In the data rows, the value 128 means zero.
Some points, one per row:
[127 134 127 168 159  83 123 144 135 101 143 112]
[169 142 117 145 127 183 130 115 117  95 125 148]
[114 113 107 120 128  50  83  93 151 156 174 163]
[116 113 194 151  81 165 196 232 140 117 198  32]
[ 96  92 123 176 103  64 129  90 187 117 116 145]
[104 152  93 142 123  78 166 100 145 150 108 119]
[ 93 155 141 106 146  71  89 127  57  91 125 124]
[125 152  82  94 159 115  91  81 173  36 139 128]
[136 166 147 106 144 119 110 105 147  99 124 164]
[144 131 128 141 119 117 136 113 144 142 131 113]
[123 113 114 169 111  93 149  80 109 166 120 136]
[149  98 151 194 125 124 125 128 131 104 110 145]
[133  77 191 134 112 143  96 112 181 103 126 150]
[ 26  98 120 160 154 117 123 124  79 232 211 142]
[136  51 205 236  82  12 183 125 102 110  15 129]
[113 154  57 115 188  77 111  85  82 134 131 119]
[  0 119 151  80  34 130  93 196 101 207 207 163]
[ 99 160 144 119 109 103 141  77 148 114 150 171]
[100 143 111 167 123 113 151 125 118 145 180 106]
[114  48 119 181 101   7  94  42 148 188  71 162]
[114 122 155 112 141 142 169 203 127 128 168 148]
[134 121 165 126 183 136 103 112  57 161 123 117]
[ 39 116 190  78  95 130 126  71  85  81 118 130]
[112 140 166  99 101 182 110 140 158  77 120 151]
[154 111 142 155 118 126 146 128  91 150 141 136]
10 more points follow, each with its number after it:
[ 74 133 135 155 191 113 146  74 134 105 178 101] 0
[188 146 110 136 144 110  84 110 138 104 122 160] 1
[161 117 112 255 150  10 160  93 118 152  94 162] 2
[ 42 114 157 133  62 112 109  85  95 116 130 132] 3
[143 139 126 105 118 123 143 174 141 116 124 124] 4
[123 118 162  96  69 120 126 107  98 136 103 211] 5
[244 192  88 149 141 160  99 106 126  74 155 134] 6
[129 109 162 140 112 142 127 168 105 166 120 125] 7
[ 15 168 149  82  80 155 102 135 124 121 192 133] 8
[134 102 142 146 120 140 131 126 135 121 115 110] 9
Which three of these numbered points are nearest to each point below by angle, seen from the average point of the first points? Their numbers follow each, nearest first.
[149 175 110 112 157 139 134 122 111  87 156  92] > 6 4 1
[110 107 163 172 111 165 150 165  75 186 149 108] > 7 9 8
[168  89 168 118 118 162 113 107 162 108  86 116] > 9 1 6
[109 169 151 127 202 125 165 117  79 133 159  52] > 0 6 4
[ 95 130 143  98  71 141 110 155 145 149 119 187] > 5 8 7
[ 42 105 119 207 106 117 148  24  44 150 111  27] > 3 0 2
[107 212 229 152   0   5  95 106  57 123  69 123] > 3 5 2
[ 52 158 115  94 108 129  83 145 151 168 189 149] > 8 3 4
[179 159 118 109 143 157 113 122 138  68 131 104] > 6 1 4
[149 109 121  90 191 110 167 160 174 145  99 113] > 4 9 7
[  0  98 229 190   0 206 229  25  65 160  47 255] > 3 5 8
[106 147 129 151 175 113 167  94 117 123 147 125] > 0 2 6
[146 121 111 124 124 110 102 134 129 127 113 132] > 1 6 4
[127 177 143 115 132 139 146 105 110 111 132 150] > 6 1 4
[125  90 131 132 120 149 114 141 120 118 141  86] > 9 7 4
[  3 174 165 102  55 125  83 160  90 161 202 109] > 8 3 7
[182  84 106 118 125 177 109 119 140 136 111 107] > 9 6 1
[112 101 131 159  93 110 137 117 124 133 109 162] > 5 2 3
[ 63 145 156 127  71 122 124 119 127 170 134 198] > 5 8 3
[ 61 139  67 165 219  69 126 104  89 120 178 112] > 0 2 8
[190 200  77 135 144  96 104 133 149   0 184 105] > 6 1 4
[131 114 134 138 140 123 112  75 130 120 107 163] > 1 5 6
[ 81 143 130 107 106 116  80 130  93 159 192 119] > 8 3 7
[159  11 142 165 115 245 140 100  89 184  83  49] > 9 7 6
[123 157 130 139 124 142 122 121 126 137 156 117] > 6 8 4
[170 255 109  67 165 161 127  63 171  56 218 113] > 6 1 0
[106 182 127  99 108 144 114  77 157  92 116 182] > 5 1 6
[149 117 119 227  96  19 214 161 120 178  53 139] > 2 7 4
[181 110 148 186 177  52 163 161 120 181 102 144] > 2 7 1
[ 93 158 146 167 180 117 123  89 104 180 187 133] > 0 8 2
[ 42 195 141  99 100 172 130 126 116 155 169 149] > 8 3 5
[228 162  80 141 125  97 107  54 187  21 106 205] > 1 6 2
[190 132 105 198 124  39 144 139 162 139  43 117] > 2 1 9
[163  70  80 141 166 119  74 124 126 153 104 135] > 1 9 6
